J_550: [-115   33  -62 -116]
J_761: [-14 -19 100  92]
J_710: [ 93 -42  16  79]
J_720: [  1 -33  26  12]
J_741: [ 94  95   1 -36]
loc: [-116]	J_550, 4
chg J_720: [  1 -33  26  11]	4, [12]
loc: [93]	J_710, 1
chg J_720: [  1 -33  27  12]	3, [26]
perm: [-42  16  79  93]	J_710
chg J_550: [-115   34  -62 -116]	2, [33]
loc: [94]	J_741, 1

J_208: [-26  -4  36   1  19   3   6   6 -17]
J_114: [-6 -1  0  0 -1 -2 -3  4 -1]
J_368: [-65 -10 110   3  59  13  18   9 -42]
J_138: [ -1  -6  -1   0   0 -10 -18 -20  54]
J_366: [ -4  36   1 -17   3   5 -26  19   6]
J_541: [ 24   2 -15   1  -8   1  -2 -10  14]
J_232: [-39  -5  16  -1   6  -7  -4  19  -8]
asked: [ 24   2 -15   1  -8   1  -2 -10  14]	J_541
next: [-8  1 -2]	[-10  14]
next: [ 1 -8  1 -2]	[-10  14]
asked: [110   3  59  13]	J_368
next: [-1 -6 -1  0]	[  0 -10]
perm: [  6   6 -17 -26  -4  36   1  19   3]	J_208
next: [-6 -1  0  0 -1]	[-2 -3]

J_782: [ -71  -11   39 -122   18   98  108]
J_813: [ -71  -11  -17 -122   18   98  108]
J_375: [ 42   3 -17   0   7  21   3]
next: [-17   0   7]	[21  3]
perm: [ 108  -71  -11  -17 -122   18   98]	J_813

J_376: [-60 -11   1  45 -56  14  47 -16  23 -31   4  13 -38 -56  14  30 -80 -10
  32  16 -56  22 -26  23 -21  11  91  27   4  60 -25 -45 -15  44  65  33
 -39 -47 -13 -34  36 -19 -13]
J_467: [ 41  12 -43 -47  83 -34 -73  43 -46  57 -19   7  45  67 -25 -26  75   9
 -42 -27  86 -34  49 -34 -18 -13 -68 -40 -26 -81  22  53  35 -16 -97 -14
  56  32  13   6 -45  70   0]
J_434: [-28  -1  11   1 -29  -3  36   5  12 -14  -5   7  -2 -43  -9  16 -11  -9
  16  14 -41  -6   1  11 -19   1  22  18  -4  27  -9 -26 -13   9  30 -12
 -17 -21  -9 -15  33 -32 -17]
J_548: [-28  -1  11   1 -29  -3  36   5  12 -14  -5   7  -2 -43  -9  16 -11  -9
  16  14 -41  -6   1  11 -19   1  22  18  -4  27  -9 -26 -13   9  30  -9
 -21 -13  -1 -14  27 -20  -9]
J_260: [ 27   1 -41 -22  -3 -21 -20  11 -18  18  -3   7  27  -8  -1 -29   0   1
  -9  -5  16 -28  36   1  -1  22  -4  -9 -14  16  -9  -9  14  -6  -9   9
 -19 -11  11 -26 -14 -13  30]
J_23: [-28  -1  11   1 -29  -3  36  -8   0 -14  -5   7  -2 -22  -9  16 -11  -9
  16  14 -41  -6   1  11 -19   1  22  18  -4  27  -9 -26 -18   9  30  -9
 -21 -13  -1 -14  27 -20  -9]
asked: [-60 -11   1  45 -56  14  47 -16  23 -31   4  13 -38 -56  14  30 -80 -10
  32  16 -56  22 -26  23 -21  11  91  27   4  60 -25 -45 -15  44  65  33
 -39 -47 -13 -34  36 -19 -13]	J_376
asked: [-28  -1  11   1 -29  -3  36   5  12 -14  -5   7  -2 -43  -9  16 -11  -9
  16  14 -41  -6   1  11 -19   1  22  18  -4  27  -9 -26 -13   9  30  -9
 -21 -13  -1 -14  27 -20  -9]	J_548
next: [-21 -20  11 -18  18  -3   7]	[27 -8]
asked: [-60 -11]	J_376
perm: [ -9 -20  27 -14  -1 -13 -21  -9  30   9 -18 -26  -9  27  -4  18  22   1
 -19  11   1  -6 -41  14  16  -9 -11  16  -9 -22  -2   7  -5 -14   0  -8
  36  -3 -29   1  11  -1 -28]	J_23
chg J_23: [-28  -1  11   2 -29  -3  36  -8   0 -14  -5   7  -2 -22  -9  16 -11  -9
  16  14 -41  -6   1  11 -19   1  22  18  -4  27  -9 -26 -18   9  30  -9
 -21 -13  -1 -14  27 -20  -9]	4, [1]

J_835: [ 36  17 -30 -31 -52]
J_641: [-123  -64  -76   51   18]
J_677: [-93 -68  -7  19  34]
J_137: [-91 -66  -8  16  31]
J_449: [   2 -117  -56    1  -74]
J_357: [  -2 -110  -58   -2  -74]
J_925: [-2 26 19 92 70]
chg J_925: [-2 26 19 92 71]	5, [70]
next: [26 19]	[92 70]
perm: [-31 -52  36  17 -30]	J_835
asked: [-30 -31 -52]	J_835

J_715: [-36 -79 -34  -9 -78 -52 -48  20  30 -28 -30 121 -40 -13 -80  26  26 -67]
J_729: [ 47  73  18 -60 117 -17   5  47 -12  28  -4  15  -2  86  35   0 -48  39]
J_792: [-30 -12   8 -35  49  89 100  22  27   1  53  25 -50 119 -63  20 -17   6]
J_876: [  58  -82    9   10  -23   38  -24  -15   41    9  -21  -16   34   90
   24 -105   84   35]
loc: [18]	J_729, 3
chg J_729: [ 47  73  18 -60 117 -17   5  48 -12  28  -4  15  -2  86  35   0 -48  39]	8, [47]

J_141: [-9 32 34 12]
J_567: [-9 32 35 12]
J_205: [  3  31  28 -70]
J_909: [-108   56   56  -15]
asked: [-108   56   56]	J_909
asked: [-9 32 35 12]	J_567
chg J_141: [-9 32 34 11]	4, [12]
loc: [34]	J_141, 3

J_965: [ 44  41  65 -49 -26  45  13  65]
J_766: [ 44  41  65  68 -26  45  13  65]
J_130: [-13  -9   3  19   0   1  -6 -10]
J_153: [ 14  41 -36 -49 -26  45  13  65]
J_827: [-9 -7  6 14 -2  3 -5 -6]
J_46: [-14 -10   0  19   1  -1  -7 -12]
J_653: [  5  -4 -54 -17  19 -36  10 -20]
asked: [ 44  41  65  68 -26  45  13  65]	J_766
chg J_130: [-13  -9   3  19   0   2  -6 -10]	6, [1]
chg J_766: [ 44  42  65  68 -26  45  13  65]	2, [41]
loc: [-12]	J_46, 8
asked: [  5  -4 -54]	J_653

J_8: [-44 -54 -43 -45 -16 -43  45 -36 -39 -37  54  56  33  18]
J_255: [-48  53 -44  50  37 -51 -66 -40  52 -45  61  60 -49 -11]
J_504: [ -20  -15  -28  -14   85  -13   22  -17  -16  -18  -78    9   -4 -105]
J_402: [  61   59  -49  -14   85  -13   22  -17  -16  -18   -2    9   -4 -105]
J_315: [ 50 -12  46 -19  74  48  18  41 -15  43 -72 -77  -4 -90]
J_123: [-38  24 -37  31  83 -30 -33 -37  32 -36  35  40 -25 -62]
J_903: [-55 -40 -48 -34   9 -56  34 -43 -27 -51  72  82  30 -11]
J_346: [ -38   24  -37   31   83  -30  -33  -37   32  -36   35   40  -32 -102]
asked: [ 61  60 -49]	J_255
chg J_255: [-48  53 -44  51  37 -51 -66 -40  52 -45  61  60 -49 -11]	4, [50]

J_87: [-41 -69 -45 -22  38 -45 -30  17 -53 -27  21 -30   5 -45  52  18  69  23
  32  52 -14  36 -30 -27  25 -67 -94  18  15 -19  -5  27  16 -28   1  52
  50  69 -10  20 -14 -16 -24 -52  13  19 -30]
J_669: [-19 -35 -31   3  25  24  11  17 -23 -32 -10  -2  12  25  61  -8   1 -14
 -31 -30   4  38  -3   2  11  -6  18  39 -50  33  15  -7 -28  24 -23 -35
  26 -21  36 -37 -28  24 -11  36  -9 -51 -30]
J_953: [ -3 -34 -18  29 -14   0 -30  31  24  43  26  -8  36 -42 -14  45  -1 -22
 -14 -14  25   8   4 -20  15 -76  53  29 -75  32 -15   5  22  12  23 -17
 -50  20 -67  29  11  27  -6 -29  31  22   9]
J_556: [ 20 -52  14   5  12  28  -2  -6  15 -35 -19 -36 -19  19 -13  51  27   3
 -44 -39  -1   4  30 -24  36  -2 -26  33  12  10  16 -44 -33 -28  37 -29
   3  39 -67 -41  17  -6 -21  -6  -8  27   9]
J_446: [-55 -21  36 -65 -16  -3 -54 -35  21 -19 -14   1  12  19 -13  -8   6   5
 -44 -40   8   8 -24  -5  25   3  30  19 -39  14  -8 -49 -25  20 -29 -29
  50 -24  11  -9 -20  32 -23  40  -6 -49   6]
J_913: [ -52  -48  -55  -21   36  -65  -16   -3  -54  -35   21  -19  -17  -46
   58    9   34   36   27   61    0   25  -31   -8  -25  -42 -112   38
  -32   -9  -12  -15    8  -27   54   63   51   80   23   38  -27  -12
   -3  -61   14   18   -4]
J_862: [ 23   8  13   4  20 -63  13 -10 -27   5 -19  -5  -6 -11  15  34   2  -4
 -34   6 -19  37  30  -7   6  -5  22  11 -37 -20  13 -49   0  -9 -28  65
 -10  16  33 -17  -7  16   2 -18  26  27 -20]
J_220: [ -28  -67  -53   -7   14  -39    0  -10  -36  -12   17  -29    2  -44
   48   -6   70   36    4   64  -10    1   -7  -38  -21  -57 -111   27
   -2   -5    7   26   -2   -9   21   60   51   82  -39   27  -14    0
  -16  -33   25    2  -15]
J_288: [ 14 -12 -40  29 -22   3   4  13  14  44  29 -18  30 -15 -14  35  -8 -23
 -18  -3  26   1  19 -41 -14 -70  48  15 -78  29 -17 -14  20 -19  54  -3
 -47  42 -19  41   5  19 -23 -60  27  28  -4]
asked: [-55 -21  36 -65 -16  -3 -54 -35  21 -19 -17]	J_913
chg J_87: [-41 -69 -45 -22  38 -45 -30  17 -53 -27  21 -30   5 -45  52  18  69  23
  32  52 -14  36 -30 -27  25 -66 -94  18  15 -19  -5  27  16 -28   1  52
  50  69 -10  20 -14 -16 -24 -52  13  19 -30]	26, [-67]

J_759: [ 67  60  30 -69 -21]
J_258: [   2 -101   78   76  113]
J_280: [ 41 -68   2  46  73]
next: [   2 -101]	[78 76]
next: [67 60]	[ 30 -69]

J_398: [ 13  -8 -16 -19   7  17  29 -15]
J_324: [ -3  21  25 -31  -9 -20  90  26]
J_35: [ 10 -20 -21 -22  20  18  12 -22]
J_115: [ 10 -20 -20 -24  17  18  16 -20]
J_429: [ 24  26   9  18 -25   7  -4   8]
J_252: [ 25  26  25  -9 -31  26 -20  90]
asked: [ 25 -31  -9 -20  90  26]	J_324
next: [ -9 -31]	[ 26 -20]
perm: [-22  10 -20 -21 -22  20  18  12]	J_35
asked: [-20 -24  17]	J_115
loc: [24]	J_429, 1

J_659: [-18 -14  12  47 -71   0 -21 -16 -14  -2 -24 -34 -69   7  50 -48  -1  66
  33 -66  51 -32]
J_908: [-58 -14  47  56 -77   3 -26 -14  28 -10 -39 -41 -53  17  43  -2  -1  11
  38 -52  54  -9]
J_52: [ -9  31  -3  82  -8   3 -19 -46  41 -66 -58 -33  20 -40 -16  25 -78  19
  45  -9  65   6]
J_287: [-33  43  12  35 -96  17 -29 -20  26 -31 -37 -21 -14  -8  43  54 -34  -2
  32 -14  45   5]
J_571: [ -9  31  -3  -4  -8 -24 -16   7 -14  -2 -21 -34   0 -69 -16  25 -78  19
  45  -9  65   6]
J_705: [-51  15 -12 -32  20 -18  33 -61  25 -37  18 -67   5 -10   8  32 -54  69
  20  15  12   8]
J_820: [-46  37 -24 -18  28 -13 -16 -60  21 -24  -7 -62  28 -20 -14  40 -25  45
  53  17  56  15]
J_599: [ -6  51  -7 -27 -30  20 -32 -30  48 -54 -57 -17   0 -36   4  55 -56   2
  16 -20  44  15]
asked: [  0 -21 -16 -14  -2 -24 -34 -69   7]	J_659
loc: [48]	J_599, 9
asked: [45  5]	J_287
chg J_705: [-51  15 -12 -32  20 -18  33 -61  25 -37  18 -67   5 -10   8  32 -54  69
  20  15  12   7]	22, [8]
next: [ 12  35 -96]	[ 17 -29]
asked: [-24 -18  28 -13 -16 -60  21 -24]	J_820

J_198: [110  24   8   0   3]
J_426: [ 7 25  7  8  0]
J_978: [62 24  2  1  0]
J_921: [ 7 25  9  3 10]
J_676: [25  7  8  3 10]
J_378: [67 62 22  2  1]
perm: [10  3  9 25  7]	J_921
asked: [ 7 25  9  3 10]	J_921
next: [24  8]	[0 3]
perm: [ 7  7 25  8  0]	J_426
asked: [62 22  2  1]	J_378

J_655: [  27   19   50    6  -62   -9 -104   25  -18  -30    7   40  -25  -22
  -84   -5   44  -64   30]
J_129: [ 37  73  54  66 -10  17  90 -14 -41 -15 -56  21  38  29 -15  18 -37 -13
  67]
J_397: [ 37  73  54  66 -10  17  90 -14 -41 -15 -56  21  38  29  63  18 -37 -13
  67]
asked: [ 29  63  18 -37]	J_397
asked: [ 37  73  54  66 -10  17  90 -14 -41 -15 -56  21  38  29  63  18 -37 -13
  67]	J_397
chg J_655: [  27   19   50    6  -62  -10 -104   25  -18  -30    7   40  -25  -22
  -84   -5   44  -64   30]	6, [-9]

J_371: [ 52 -71  19   4  18 -51  -2]
J_256: [-58  47  44  39 -54 -19  51]
J_228: [ 48 -63  26  11  13 -53   3]
J_936: [-68  39  48  88 -44 -14  55]
J_70: [-31 -29 -69 122  74  74 -51]
J_597: [-61 -65  34  84 -37 -10  44]
J_713: [-79 -69  22  45  18 -42   3]
J_573: [ 58 -90  23  37  20 -77   4]
J_580: [-61  34  34  84 -37 -10  44]
J_688: [ 27 -69  22  45  18 -42   3]
J_654: [ 58 -90  23  15  20 -77   4]
J_469: [ 59 -83  20  -2  20 -72  -4]
perm: [-53  13  26   3  48 -63  11]	J_228
asked: [ 58 -90  23  37  20 -77   4]	J_573
chg J_654: [ 58 -90  23  15  20 -78   4]	6, [-77]
chg J_713: [-79 -69  21  45  18 -42   3]	3, [22]
asked: [-69 122  74  74]	J_70

